Each named turn below is shown by a few rows before and after it. Which turns, in which order, take the first row of each later pair to the second? The first pair is answered.
zelo (before => after):
[ -6 -10 -12  -8  -7  -4   2 -23  13  13  -2 -10 -14  10   4  13   6   8
   7 -13 -10   0   2   0   2   4] => [ -5 -10 -10  -5  -3  -3   2 -26  12  12   1 -10 -17   9   3   8   5   8
   8 -15  -9   1   1   0  -1   4]
[  3  -3  -8   0 -12 -11   3   6 -11   8   3  15  13  14   9   5 -20  12
  -6   4   8  -1 -18   1  -7  -2] => [  9  -2  -1  12   5  -2   5   0 -15   6  14  12  -2   4  -1 -12 -17  16
   3  -6  11   0 -13   1 -18  -9]
[  6  -6   3  12   2   6  -2 -14  -5  -7   8   3   4  -4  -4   6  -5  -2
  -7 -15   3  -6  14   0  -3  -5] => [  1  -2  -1   6   0   8  -3  -9  -2  -4   6   5   7  -7  -5   7   4 -10
  -6 -13  -1  -7  17   0   1  -8]
[ -9  12   1  -4   3  -3  12   4  -4  14  -2  -1  19  -1 -11  -9  10 -13
   0   1 -18 -15   3  15  10 -22] => [ -7   5  -1  -6  -9 -14  12   3  -5  12  -8  -2  25  14  -1   3  -7  -3
  -7   4 -15 -15  -9  15  16 -10]
rez (before => after):
[  7  -3   3  -4 -14  -7  -1   1  -9   3   2   4  22  -9  -5 -15  26 -20
 -25   1  17  -1   5   2  12   4] => [  6 -15   3  -1  -4 -11   5 -35   3   3  -3 -13   2  -7  -2 -11  23 -11
 -10 -11  11   2  -1  -6  14   2]
[ 3  2 -2 -5  7  2 -5  2  0  2  3  2  5 -9 -5 -3 11  5 -2 -5 -1 -5  4 -4
  4 -1] => [ 1 -1 -3 -3  6  0 -5 -4  2  4  3 -1  2 -3 -5 -3  9 11  1 -8 -4 -6  1 -3
  4 -1]
[ 10  10   7   1  -8   1  -6  21 -11  -2   4   8  12   1   4   1  -3  -2
  -9   8  12  -2   3   9  -5   8] => [ 13   0   9   0   8  -1   3 -16   1 -10  -2 -11 -16 -13   7   8  -1  -3
   2  -1   9   6   4  -7   0  14]
Dum (before => after):
[  4  11  11  -7   8   8   6   8   9  -4   4   0 -11 -23 -10 -18  15 -13
  -5   1 -12   0  10  -2  -9  -2] => [ -2   6  10  -3   7   4   6  -7  14   3   7  -6 -15  -8 -10 -23  12   4
   7 -12 -18  -1   2   6 -11 -12]
[ -9  -2 -29  17 -16  -6 -28  17  12  12  21  12  28   8  26 -18 -16  20
   7  22  -9  -6  13  19 -14   4] => [ -5   3 -33  -1  -8  -1 -24  12  22   2   6   5  18 -25  29   2   1 -15
   0  41 -11   3  28  -7  -1  18]
[  7  -1   0   4   2   9  -4   6  -4 -11  18  -1 -13   0  -5 -19   7  23
  12  -3 -16  -7  32   9  -3   8] => [ 11   1  -1  -1   4  11  -4  11  -4 -14  15   1 -14 -10  -4 -14  11  14
   8   5 -13  -5  37   3   0  13]
gis (before => after):
[  4  11  -9 -25 -18  -2  10  28 -20  -4 -22  16  21  12  18  24 -10 -16
 -18  35   1  -3  10 -10  19  27] => [ 16   9  10  13   2  11   5  37 -43  -4  13  26  12  21  -1 -22 -27  19
  -6   9  17  -8   5  12 -15   6]
[ 10 -11  -2  15  21  -3  -6 -17 -17  -2  11 -21 -14   3   3 -20  -3  24
  21 -15   9   4 -12  -7 -10 -15] => [  4  -9 -15 -12  12  -9  -3 -24   2  -5 -15 -29 -12 -12  15  13  13  -6
  12   5  -1   9  -5 -28  15   1]
[ 11  11  -5  -5 -17 -11  -9  13   9  -3  -4   3 -10 -24  -3  32  17 -11
 -15   8   4  -3   7  -7  15  12] => [ 10   6   0  14 -25 -17 -15  23  -5   6  12  13   3   9  -6  13  -3  22
 -11  -7   8 -11 -10  19   1   1]
Now pairs of rows:
(2 to 3 turns a pair)
[  1   0 -16   0   6  -2  18 -11   0 -12   4  22 -12  -8  15 -18 -21 -19
   6   2  20  -3 -12  -4  -3  -3] => [ -1   5 -18  -1   3   1  15   1  -2  -9   6  27  -5 -10  10 -21 -16 -23
   4   5  19  -5  -9   1  -4  -8] -> rez rez zelo
[-12 -10  -1   8  -9  -2   2   2  -6   7  11   4   5   8  -5 -10  -2  13
   9  -9  -4  -8   6   5 -13   4] => [ -4  -7  -1   1 -11  -2   3  15  -8  -3   4   7   8  -7  -1   3  -3  -4
  -5   8   3  -5  11 -10  -6  20] -> Dum zelo
[ 21 -10  31  22  17   4 -10  20 -32  -1   8 -21 -12  10 -10 -25 -21   4
  -5 -11  11  -1 -12   8 -15   7] => [ 11  -1  14 -14   6   0  -7  21 -10  -6 -22 -26  -7 -14   5  15   3 -41
 -19  18  -1   6   3 -18  15  27] -> Dum zelo zelo
[ -9  -8 -10   2  18   6   5   0  13   7  -1  -2 -15  12 -17  -7  11   5
   6 -26 -12  15  22  -2  -7   0] => [-13  -3 -15  -3  12   7   4   7  15  10  -4   2  -7  13 -16  -4  18  -3
   3 -21 -16  14  26   0  -4  -1] -> rez Dum Dum
[  9  -7  10  13  18   3   3 -10  -4 -10  11   0  -4  -5   7 -18 -15  16
   6 -11  13   3   2  -2 -16  -4] => [  6  -9  -1  -7  11  -5   7 -19  11 -14  -9  -7  -5 -14  19   9  -7  -4
   0   3   7   9   5 -20   3  12] -> gis zelo
[-11  -6 -17   5   1   9  11 -18  24   5  -4 -19 -10   2 -12   7  13  -7
   0  11 -18   0   7  -2  10 -14] => [ -6  -9 -13  17 -14   1   5   9   4   6   6  -4  12  29  -9   2 -14  14
 -14  12  -5  -7  -9  15   1  -7] -> zelo Dum
[-28  -9 -25  -7   1  -9   8 -15   4   2 -14  -6  23  12   4  22 -41  12
  -8  -8  -6  12 -29 -27  17  16] => [ -6  -2  -2  21  33  15   7   1 -23  -9  15   3   3 -17 -20 -18 -43  13
  -5 -16  15  13 -16 -27 -14   5] -> Dum gis
[ 3  2  2 -2 16  1 -6 -8 -9 -8 10 -2 -5 -4 -1 -2  3 16  2 -8  5 -2 -4 -6
 -1  0] => [-10   8  -6 -12   6  -1 -10  -4  -1   2   4   1   7   2   0   2  16  10
   3  -6  -4  -5  -2  -1   5  -9] -> zelo rez zelo
[  6  -4   4   1  -9 -11   0   2 -10  -8  -6   3   2   7  12   9 -20  10
 -11   2   5   4  -4 -13   4  15] => [  0  12   1  -7   1   7  -3  15  -5  -2  -3   9   4 -18  -2  -3  14 -17
  -6   5  -5   4  16 -12   2  -2] -> gis zelo zelo
[-11   9  -8  -7 -11  -6   1  -5  14   6   4   5  14  29 -11  -6   1   0
 -13  -1 -13   1  -6   5   2  -6] => [-12   7  -6  -8  -2  -3   4 -20  19   5   4  -3   0  21 -14  -8   9  -2
  -5  -7 -16   4  -4  -1   2 -10] -> rez Dum
[ -8  -7  -4  13  -5   5  20  -7   3   2   4   1   1  -2   5   0  -2   4
   9 -24 -23  -2   4  10   4 -11] => [ -2  -3   0  19  -6   8  17  13 -10  -1  11  11   8  -3   2  -7  -8   5
   2 -19 -15  -4   6  13  -3  -8] -> gis Dum
[  0  -9  12  16   2   4  -2  18  -2   0  10  -3  -9   4 -26  -7   0   5
  -4 -14  21  -9   9  -2  -7 -12] => [  1 -20   8  10 -10 -10   1   6   4  -3  -2  -9  -6  17 -12  15 -16  12
 -11  -9  20  -7  -4  -7   5   5] -> Dum gis zelo
[-12 -10   1 -15 -23 -11   3 -10  16   5 -19  -6  14  16  19  12   5  -4
   7   8 -23  -2 -13  13  36  -4] => [ -3 -20   9  -4 -13 -14   8 -30  15   0 -15 -15  -2  17  19   7  -7  10
  14  -1 -18   1 -19  10  31  -1] -> Dum rez rez
[  5  -7  -3  13  16 -12  -9 -28  -3   1  -1 -15  -9   2   5 -10  -7  21
  12   8 -34  11 -20  -3  -1  -6] => [ -8   5 -13  -4   9  -7 -12 -17   6   9  -7 -11   4  -5   3  -4  16  -1
  10  19 -46  10  -8  -2   8 -14] -> zelo zelo
[ -5   7  -3  -4 -15  -1  -8  18  -2   7  -1   8  21  16   6   3  -2   0
  -9  10   1  -2   1  16   6  -4] => [ -3  10  -3 -14  -4   4  -4  11   5   0  -7   2   9  -7   4  10  11 -20
 -10  17  -1   3  14  -1  10   2] -> gis gis
[  8  17   8 -15  10   9   3  -9  -2 -17 -13 -18   1 -12   5   5  12 -22
 -14  15  -7   1   1  -1  17   1] => [  4   5   7  -7  -5  -6   1 -18  -2 -11 -12 -20   8  22  14   9 -11   7
 -12   5  -7  -3 -20  11  17   2] -> zelo rez
[-30  17   3 -12  -5  14  10  -5  13  -2   3  -9  15   0  11   7  17   4
  -3 -12 -17 -18   9  12  -5  -6] => [ -9   5  12  -5  -7   4  13   0   0 -20  -1  -8  12   2  22  19 -15  13
 -20  -3   3 -14  -3  -1  -5  25] -> zelo rez zelo
[-21   5  -1  -8 -10  -3  -2 -16  26  -1 -11   3   8   2   2 -18   8  -7
  21  -9   6  17   5 -16  11 -18] => [-22   3  -2  -4 -17  -6  -5 -10  23   3  -8   7  15  14   4 -21   0   4
  19 -12   7  14  -2  -8   8 -21] -> gis zelo
[  7  -1  12  24  20  16   9  16 -30  -5  -3  11 -17 -18  -7 -21  -9   1
 -17   2   5  -9  13  -8 -17  24] => [-10 -13   3  18  21   7  15 -35  -2   8 -12 -12 -34  -2  -2 -16   1  14
  12 -19 -17  -7   6  -4  -6   8] -> zelo rez
[ -2  14  -7 -23  -5  -9  18 -26  25  -3 -20   6   3 -10  -8  -4   4   8
  20 -24  -4  -9  10  -5   8   1] => [  3  23  -6 -28  -4  -3  16  -2  19  -8 -20  15  10 -24 -10  -4  10  -9
   7 -11   1  -8  20 -10   7   6] -> rez rez
[ 13  -9   6   7  14  -5   1   5  -8  -7   5  -4 -16 -12   4  -3  -4   3
   5  -4  17   1  11 -15  -5  10] => [ 12  -7   4   4   8  -5  -1  18  -9  -7   3   1  -6 -12   6   2  -4  -2
  -2   4  19  -1  11 -15  -1  15] -> rez Dum
[ -7   1 -15 -24   2   5  -5 -13  18  -4 -14  -8  -9 -16  11   9  25 -30
   4  17 -13   9  15  -9  14  12] => [-17  -6 -11   1  -4   1 -12 -18  11  14   8  -4   0  27   3 -19   9  17
  22 -13 -16  -2  -4  28  -4 -17] -> Dum zelo
[ 14 -18   9  15  11  -8   0 -22   0  -6  -5  -6 -22   9   9  -1 -31  23
  10 -14  11   2 -20 -16  -9  13] => [ 17   7   6  -3  12  11  -5  28  -9 -12  -7  15  -3 -28   0   0  -3 -26
 -14  18  15   1   8 -28  -6  16] -> rez gis zelo
[  1 -17  -1  -1   2 -12   8 -39  15 -13 -10 -22 -29   1  11  30 -12  12
   2  -7  -7   6   4 -14  21  12] => [ -9 -15  -5  -1 -12 -17   2 -34  17  -1  -8 -19 -15  24  13  27 -15  26
   5 -14 -13   0  -4   2  22   3] -> zelo gis
[ -5   5 -15  -9 -12  -9  -4  20   2   5  -6  10  18   8  -3   4   7  -4
  -7   7  -5  -1   2  10   5  -4] => [  5   3  -9  -7  -9 -10  -1  24  -4  -5  -7  10  13  -1   0   8  -3  -7
 -14  13   5   2   3   0   4   9] -> rez gis Dum
[ -1 -11  13  10  -4   1   7   8   0  17 -22  -1 -15  -9 -10 -19 -21  41
 -43   1   7   1  10  -2  -6   7] => [ -2 -12  10   1   3   2  12  -8  12  15 -30 -10 -28 -24 -10 -10 -10  28
 -37   4   3   6  16 -16   1   8] -> rez Dum
[  2  -4  27  -5   4   5   9  16  19 -10  33  10  -1 -18  -5 -12  29   2
  -8   7  14  -4  -9 -12  -4  -6] => [  1 -10  23 -13   3  -1  14  -4  31 -12  22  -1 -10 -19   2   3  30  -3
  -5   8  10  -1 -11 -22   6   3] -> zelo gis rez
[-31   4   4   8  -6  33   4  18 -14  20  12   8  25  15   1  -2  14  -4
 -10  -5  -4 -18  10  27  -3 -14] => [-35  -5  -5  -4 -19  17   9   0  -1  19  -6  -3  26  28  17  22   5  -1
 -14   0 -10 -15   0  20  15   0] -> rez gis
[-12 -11  -3 -10  -1 -21  10 -30  14  -8 -11 -15 -21   3   9  28   2   1
   5  -1  -4   2  -6  -7  18  13] => [  9   1  13   8  -1  -9   2  30 -24 -19   9  15   0  -4  -1   6 -18   4
 -20  12  24  -3  -4   2  -4  21] -> gis Dum
[ -8   3  -4  -8 -13  -2  -5  14  -3   5 -18   2  17   2   7  16   3  -7
 -17  14  -3   4  -9  -5  10  11] => [ -4  -3   1   6 -12  -6  -7  13 -11   6  -8   3  16  18   5   5 -13  18
 -13   1   2   0 -20   6   0   7] -> rez zelo rez
[-16   1  -3 -13   3   5 -10   5  11  15  -2  -4  17  -6   8  14  34   4
  10  -7   6   7   9   2   9  -6] => [ -8   4  -1 -11  -1   4 -12  24   0  11   0   5  28  -5   9  15  23   4
  -3   1  16   4   8   3   7   3] -> gis zelo Dum
[-10  11   6  15   5   8  -1   5  -6  -4  14  -6  -7  10   0  -4   1  10
   7 -11   2  -6  12   6 -15  -8] => [-17  12   1  10  -1   5  -3   7   0   1  10  -5   1  17   2   0   6   9
   8 -10  -4  -8  12  10 -10 -12] -> Dum Dum rez
[-17  -1  -4   1   8  -2   4 -28  21   9   3  -6 -15  10  -5  -9  17   9
  24 -17 -11  -4   4   6   3 -20] => [-18   1  -4   4   4   0   1 -18  16  13   7   0  -7  15  -8 -15  16  13
  23 -18 -10  -7   4  13  -1 -24] -> zelo gis
[  5 -13   4   5   5  -4  13 -29   8  -7  -4 -17 -24   2  -4   2  -6   4
  12  -6  -2   8 -10 -12   0   6] => [ -6  -6  -7 -12 -12  -9  10 -17  16  -1 -17 -13  -5   7   5  19   3 -10
   2   7 -10   6 -10 -11  14   9] -> zelo zelo zelo
[ -8 -12  -4   6 -11  -8   1 -20  19  -1 -12 -24 -18  -5  -2   5  -7   8
   9 -20 -14 -26  -9  -1  -6  -8] => [-11   5 -10 -11 -19   1  -3  14  16  -3 -19 -10   2 -21  -2  14   9 -20
  -8   3 -15 -27   5  -7   1  -3] -> rez Dum
[  4 -10  10   5  -5 -10   7 -11  -9  -9  -1  -5 -10   7   8  10 -20   8
  -3  -7  10   5 -12   1   3   9] => [ -7   8   5  -5   5   8   4  -2  -1   0   1   0  -9 -16  -6  -2  19 -20
   6  -4  -3   5  12   1   2 -14] -> zelo zelo
[  3   4   2 -12  -2   5   7  28  -1  -5 -14  10  23 -10   0  12  -8 -10
 -13  18   3  12   5 -13   6  18] => [  7 -10   8   5  -2  -4   7  14  -6  -6  -7   6  17  12   3   5 -34  22
  -8   2   9   9 -12  -4  -2  20] -> zelo rez rez
[ -3  -4  -8 -15 -22   8  -2  -2   9  -2 -12   0  12   1   3   4   1  -7
 -10   5  -7  -1  12  -2   9  -5] => [  7  -3   5   3  -7  18  -3   8  -5  -6   5   6   5  -6  -9 -19  -2   1
  -6  -3   3  -2  17   3  -9 -13] -> Dum Dum gis
